One turning vector, and how many steps it has turned:
The counts run from 0 to 160.
 148  124  183   42  191 -143  -10 -202 -133  288  -86 -224 -177   -4  119  152 -127  -38   36 -218  113  292 -505  -76 -169 -239  131 -134 -122  -47 -142  -91  -20  189   89  143  249  165  150  157  -40 -211 -156 -177  -41  110   58 -129  234   80 -163  -42    5 -259 -175  431   31   -3  314  -79  -30   46 -140 -144 -208 -> 66
 121  -24   25  131   81 -143  153   37   17  197  -78 -108  -94 -201 -183  133  -69  -26  134 -510 -115  246 -392  -52 -137  125  -73 -105 -287   69 -272 -221  -34   73   94   42  114  346   68  256  147 -345 -131 -399  119   58   87  157  240   12   43 -177  -68 -201  -36  269   25  -95  196  -67   88  189   18  -55 -139 -> 25
  48  123  114  123  127 -213  235  100  -83  288   59  -26 -118   19    2  180 -112  155   62 -393 -125  286 -371  -74 -364   -7 -107  105 -191    5  -68  -55   97  -89  135   -5   99  216  150  163  -61 -285 -253 -281  -66   79   -9   95  262  -73 -101 -188 -252   15  -89  369 -103  -67  251  -53   55  120  -14  -63 -308 -> 153
 206  -60 -114  263  114  -70  138   37   29  183    0    0  -38  -74  -30  167  -42  -51   60 -472 -169  162 -193 -120 -219   -8 -107  -11 -238   72 -191 -267 -147  -52   29 -150   45  453  -65  130  123 -219 -124 -311   32  237   95   41  164  144   44 -257 -145   56 -107  322   43   27  192  -82  160   26  191  -36 -356 -> 22
  37  -34  156   85  239   16  -12  -42   29  272  -17   -9 -109 -287   -4   41  -57  104  122 -205   46  298 -402  -93 -167  -66   87  -68 -215   28 -276 -116 -139   -1 -179   35  244  347   84   22  124 -222 -306 -241   12  126  -78 -116  207  194   14 -200  -79 -189 -105  364  -30  115  316   89  101  152   47 -200 -355 -> 147
 202  -66  157  225  110  -42   -3   15  -88  293  135 -109  -91 -186  -87  122  -37  -39  -91 -327 -242  185 -376 -311 -123  -20  -39   10 -240  165 -423 -260   15  -49  -56  119   -8  272  100  226 -123 -152 -208 -191    5   81   22  105  211    4  258 -227  -64  -41 -173  288   99  220  182  -72  -35   71  252  -11 -213 -> 9
 351  -45  244  252  -46   65  -32 -123  -25  247 -116 -298   95 -268    5   82 -255  -91   37 -179   -8  244 -367 -154 -162 -150  -65  -57 -216   78 -312 -135 -128  107   13  169  183  409   37  185   23 -224 -114 -174  -64   71    1  101  144   19  100  -61  -14   13  -44  481   46   91  122 -106  -45   20  178 -104   -8 -> 97
 346 -106  -50  303   51 -155  131   23   22   48    8   -9 -129  -37  -84  288 -347  -79   34 -440   11  170 -330   27 -215  -29 -134 -174 -227   48 -202 -311   40   73   97   77   11  326  307  194   14 -260  -74 -299  -98  -86  118   83  194   12   -1 -213   76 -120 -137  364  115  134   76  -99   12   62    1  -19 -109 -> 104
 303 -101  117  102   86 -156   49  -55 -100  196   50 -145 -278 -135   21  132 -293  -52  -17 -242    4  191 -576 -192 -241 -282  -32 -137 -158 -147 -213 -214 -158  182  -13  176  -27  259  120  172 -118 -197 -152 -159 -195   32    9   50  190  -64   15 -221   53 -151 -160  445  -50   60  106   29  -53 -176   83  -37 -167 -> 86
 283   31  -25  150   11 -142   -5   86   18  126  -49   -5  -47  -42  -48  264 -213   38   34 -374   35  239 -223   35 -343   61   76   98 -139 -151 -142 -201 -130  127  205  -54  248  379  133  119   92 -237   10 -417  -70  252  163 -189   95   81  101 -231  102  -60  -38  417   47 -119   43    1   91  179   85 -144 -280 -> 34
 179    5  167   58  -47 -152   33   67   58  304    7 -162  -51 -263  -31  119 -232  -94   59 -299 -194  267 -459 -293 -178 -164 -134   56 -166   11 -309 -174 -226   43  -39  167   35  378  -18  144   28 -150 -137 -134   48  201   19  150   95    4  193 -231  -36 -163 -202  363   35   45  246 -110   62  111  128  -85  -72 -> 6
  -8  -66  271  175  163   42  -35  -40  -91  245 -150 -218 -118 -202  -24  221   75  197   88 -215   51  206 -517   34 -261  -17   53 -181 -143  -14 -166  -15  -97   72 -169   50  220  203   98   31  -42 -332 -337 -143  -78  154   50   32  191  141   17 -333   67 -150  -64  477  -36  168  155   22  114  141   40 -228 -140 -> 57
 -18  -92  216  136  102  -35  -15   -4  -45  193 -144 -208 -165 -203  -26  221  -44  130   91 -245   98  273 -525   75 -223  -14   39 -171 -141  -79 -103  -36 -164   87 -104   48  197  259   78   58   -7 -269 -328 -183 -101   95   66  -30  167  157  -44 -308   88 -175  -40  458  -18  132  171   61  152  163   -7 -266 -141 -> 56
  88  198  286  243  185  110    5   70 -149  303  170  -69 -133  -76   49  145   28  153   89 -342 -112  208 -336  -66 -108  -32   42  174  -60   21 -248   18  164  -58  -19  100  177  183  261  147 -111 -192 -167 -290 -210  151   25  -31  223   -3  208 -169  108   35 -164  469   36  226  199  -54   62  131  148  -78 -274 -> 139
  14   61  156  172  135  -55   -2   47  101  215   -8  108  -73 -153   18  214 -200   89  180 -310   86  303 -383  -90 -135 -107   14  -16 -145  -60 -182 -173 -187   87   -5  -36  199  335  126  -14  155 -149 -215 -318   25  147    8 -219  181  164  -51 -138  -88 -200 -137  456   77   36  289    3  150  227  -32 -167 -359 -> 145
 142  -71  -47  250  153 -105  -86  -86 -113  237  105   31  -55 -114  140  -18   35   70  -56 -235   41  277 -317 -212 -230  -72   77  -32 -158  -39 -128  -44   59   56  122  -18  197  351  108  219   20  -64 -276 -299 -123  210   92 -271  124    4   58  -71 -118   49 -101  400   25  111  243  -18  -64   70  263 -126 -497 -> 160
 -28  -51   19  275   19 -153  -55   -3  -93   56    4  -98 -153   13   92  307  -13   60   44 -429  131  233 -351  -24 -154  -13   24 -132 -112  -81   15 -100  -74  148  103 -103  196  368   24  111  -27 -107 -249 -254  -70  193  190 -181  106  138 -113 -248   52  -88  -64  462  127  166  235   39  149  196   34 -240 -367 -> 53
 -43  -74   90  210   40 -145  -79   45  -65   70  -57  -92 -188  -75   60  306  -57   90   39 -392  152  249 -448   41 -214   -8  -13 -178 -114  -84  -26  -62 -128  162   68  -57  179  306   39   79   21 -142 -270 -250  -98  100  172 -121  108  120 -113 -249   86 -160  -42  464  119  124  218   42  154  225  -43 -269 -257 -> 54
  39   96  131  219  127 -103   25   99   78  188   23  120  -54  -68   -7  263 -220   83  136 -361   77  266 -335  -79 -165  -85  -11   26 -106  -63 -156 -161 -144   62   40  -80  165  312  187  -16  122 -130 -149 -342  -23  198   32 -262  165  144   -9 -134  -68 -138 -151  473  107  100  249  -21  144  217  -60 -153 -378 -> 144
 157 -105   -5  503   35 -120  124   56  -50   70  -16 -126  -22   -8   -4  214 -145  -58  111 -334   51  165 -348 -141 -213 -146 -188 -180 -224   15   -1 -186  105   18   27   -9   21  448  159  178   40 -166 -248 -192 -157   77  118   -1   49  -82   -2  -59 -241   55 -115  522   54  162    4 -293  -61  -15  231  -58 -161 -> 92
 340   37  150  180   46  -85  -30   85   57  104  -49 -172    2 -112 -100  135 -210  -35  -60 -287  -87  338 -374  -74 -133  -23   25    3 -285   44 -287 -292  -58  186   60  146  292  387   68  212    6 -215   44 -158   44   -1  134  193  135   90  169 -289   35 -291 -233  310  104  -20  177  -75  144  178   31  -95 -131 -> 116
 106  191  206  211  119 -213   79 -105 -115  240  -39 -185  -75  169   70  347 -125   39   22 -405   18  217 -345  -90 -332 -179  -28   -5  -90    8  -31 -130   92   55  165  -48  217  157  162   66 -130 -253 -186 -162  -51  137  111  -75  197   69 -183 -130 -179    2 -147  449   50    5  228 -201   15  112 -142 -135 -255 -> 63
  51  129  137   77  128 -221  199  148  -77  302    7  -35 -126   30  -16  153 -186  128   47 -348  -95  288 -443  -67 -367  -39  -38  108 -134  -65 -106  -42   71    8  171   29  158  190  190  178  -27 -272 -206 -321 -105  104   43   19  246 -116  -75 -165 -261  -53 -131  399  -89  -88  264  -55   -1  154 -113  -73 -292 -> 154
  48    7   26  270   67 -109 -122  -23 -120   29   41 -102 -154   95  140  276   75   79  -31 -440  114  227 -298  -50 -149  -16   58  -99 -100  -51  -11 -122   -9  135  133 -134  210  327   37  163  -53  -83 -200 -256  -60  207  230 -228   86  110  -39 -237   33  -47  -82  443  161  194  236  -10  128  174   78 -222 -416 -> 52
 288  -12  -26  249  151   56   62  -50   -7  238   45  -26  -45 -132    4   79    7  -46   82 -381 -194  131 -143 -166 -223  -59  -56   40 -182   73 -257 -217 -100 -109 -106 -106  142  495   46   90   57 -270 -114 -297  -57  265   55  -37  131  199  162 -216  -36  116 -124  417   10   91  153  -85   87  -29  320  -25 -311 -> 20
 223   91  153  293  222   78  -29   70  -70  113  122  -79  -24  -51  -40  144    4   87    7 -349 -114  124 -180 -192  -76  -99   41   55 -239   54 -161 -223   46   24  -96  -33  267  433    3  -25   21 -187 -142  -96  -52  181  116  -31   22  210  113 -323  -72  -38 -222  359  192  190  287  -96  227  123  184  -65 -404 -> 130
  44 -126    0  218  211 -171   65  -31 -111  118   95  -78 -150   13  249  227   51  -46  -91 -276   80  336 -441  -46 -293 -178  -37 -122 -104  -32   -3  -81    9  -62 -109  -38   99  269   28  207 -181  -61 -311 -136 -201  131   81   40  174   40    6 -184   -4   64 -181  501 -113  198  187  -70   68  -65  195 -123 -371 -> 71
 382  -66  235  285  -19   60  -65 -135  -61  267  -55 -279   91 -244   77   86 -212 -102  -70 -216   -6  235 -302 -167 -171 -162  -39  -74 -211  159 -386 -191 -110   75    2  129  171  361   15  220  -47 -192  -87 -168  -47   79   11  135  162   71  119 -114   14   65  -83  470   77  141  125  -56  -34  -32  256  -21  -54 -> 98
 269  -88  143   91  -16 -268   18 -145  -67  174  130 -201 -165  -32  141  244 -367 -122  -19 -342   94  261 -333 -207 -294 -217  -37  -67 -173  -16 -143 -125  -27   31  109  113   46  316   18  131 -158  -47 -206 -134 -132   74   67  -18  154  -39 -162 -110 -142   95  -98  466   12   28  211  -68   44  -47   21 -115 -254 -> 83
 232    7   99  205   17 -139   30  171  -50   13  158  -39  -75  -81  -52  309 -298   19  122 -439   85  226 -154   50 -200   93  -14   85 -174  -80  -45  -61  209  -35   44  166  157  383  337   89  -58 -166 -133 -277 -281   83  188  -24   28    3   78 -280  126  -31  -96  428  131  106   85  -91  210  264   92 -100 -195 -> 123
  51   -7  166  147  269  -10   82   -1  -57  289  135  -37  -77 -169   59   47   65  136  -35 -311 -103  227 -316 -109 -276  -18   17   17 -240   92 -196  -32   73 -198 -144  -44  175  297   60   75  -48 -266 -386 -189  -87   63  -73  109  230  126  -25 -244 -226   76  -89  342  -90  110  301    2  177   37  167  -93 -451 -> 150
 133   26   47   91  -35 -238   86  145   62  230  -17 -133   12 -213  102  173 -303 -153   88 -344  -68  278 -287 -320 -193 -199 -183   49 -174  -74 -106  -75 -191  -25   -8  107   48  515   13  101   51 -109 -200 -162  -57  236   83   60    5   43   65 -194 -150  -78 -138  471   84   30  251 -132  133  111  130 -112 -147 -> 4
  94  164  190   93  151 -173   14 -154 -118  254  -71 -208  -90   79  105  241 -180  -27   78 -283   79  293 -426  -86 -257 -204   75 -100  -86  -50 -113 -112  -10  163  136  104  253  192  162  105  -45 -217 -166 -228  -15  152   68 -147  226   96 -166  -38  -78 -203 -157  448   60   -8  281 -113    6   98 -194 -137 -244 -> 65
  77  179  193  330  187  -25   29   77  -81  235  172   84  -72   63  120  260  -10  130   34 -379  -17  234 -257  -55 -161  -30   26  139   -9   22 -167 -108   72  -89   98  -48  149  248  265  121  -84  -95 -137 -345 -175  185   52 -186  184   51  144 -115   -3  109 -179  488   57  226  208  -56   75  151  125  -65 -408 -> 141
 132  131  128  301  198   10   30   53  -33   65  136 -117  -75  -31   20  155   39   38   23 -460 -141  192 -172 -197  -72  -70  -32   49 -253   60 -146 -216   40    1  -36  -52  263  452  -44   10  -19 -188 -149 -101    5  164  133   -5   40  167   35 -375 -134  -76 -201  315  214  162  311  -53  268  176   79  -80 -427 -> 131
 332 -136  -23  324   21 -180  107   12  -24   96   64  -18 -111   23  -48  304 -318  -66  -21 -444  -21  179 -286  -34 -247  -27 -103 -153 -213  103 -215 -344   42   52  143   -6    8  301  237  212  -61 -185  -47 -223  -94  -75  119  111  177   17  -22 -245   21  -18 -132  402  105  129   70  -78   22   21   -2   -8 -168 -> 103
  31   17  273  251  233   69   11  -95 -203  270  -86 -236  -77  -23   10  204  135  227    0 -205    6  182 -376  -23 -325  -50   29  -56 -128   41 -113  -84   65  -72 -152  -26  282  140  123   19 -144 -338 -363  -93  -95  143   17   76  209  157   59 -305  -52   60  -79  467  -64  183  199  -81   49   72   86 -187 -208 -> 59
 266  -19    1  110   68  -88  -18   46   35  139  -97   17  -87  -96 -133  208 -201   67   48 -298   39  256 -320   43 -304   24  105   40 -150 -172 -161 -234 -200  144  155  -12  248  375  122   60  126 -247  -34 -374  -17  241  143 -193  117  156  144 -229  128 -175  -40  430   35  -70   55   14   44  174   28 -163 -315 -> 35
 399 -110   59  352   32  -90   48  -92  -69  117  128 -117  -41  -18   45  254 -214  -89 -148 -381  -77  229 -228  -94 -229  -56  -70  -68 -223  197 -278 -326   16    9   97  -36   58  340   64  219 -162 -135  -45 -193  -98  -13   59  135  217  100   54 -220   36  179 -130  356   98  198   97  -58   44  -68  168  -43 -205 -> 101
 125  173  210   47    9  -97    1   94 -180  206 -101 -317 -152  -25 -131  157  -79  124   95 -406 -100  201 -375   52 -331   12   23   87 -201 -134  -55    6   33  130  182   81  256  274   99  123   10 -419 -141 -284 -133  185  185   97  137  -33  -29 -325   12 -119   -7  398  -24  -87  186  -71   91  177  -71 -140 -120 -> 45
 290   11   53  106   87   34   31  -64  -18  309   15  -47  -62 -319  -69   43 -170  -53  272 -315  -47  134 -260 -134 -184  -99   32  -46 -104  -58 -288 -136 -127  -31  -46  128   73  392  263   27  151 -287 -134 -385 -117  241   -8 -147  153   90  149  -66  115  -42    6  493  -12  102   89  -60  -17    6  196  -61 -133 -> 17
 269 -120  127   50  -47 -278   30 -104  -70  167   80 -226 -212  -46   78  223 -400 -156   15 -336   96  281 -411 -201 -307 -201  -56  -91 -157  -55 -137 -163 -104   91  145  123   12  346    3  151 -142  -81 -180 -155 -155   33   43   16  156  -54 -156 -202  -88  -16  -79  436  -17   48  174  -11   36 -103   12 -110 -225 -> 84
 201   19  -17  266  129 -133   57   45  -42  170  139  -47   30  -87  118   96  -95 -162   70 -306  -13  131 -192 -328 -172 -160  -78   -8 -169  -42  -23  -50  126 -146 -107   59  113  521  206   80   63 -158 -278 -126 -192  242  102  -84  -31   36  128  -83 -190   -9 -162  466   99  196  244 -260   57   86  225  -63 -274 -> 1
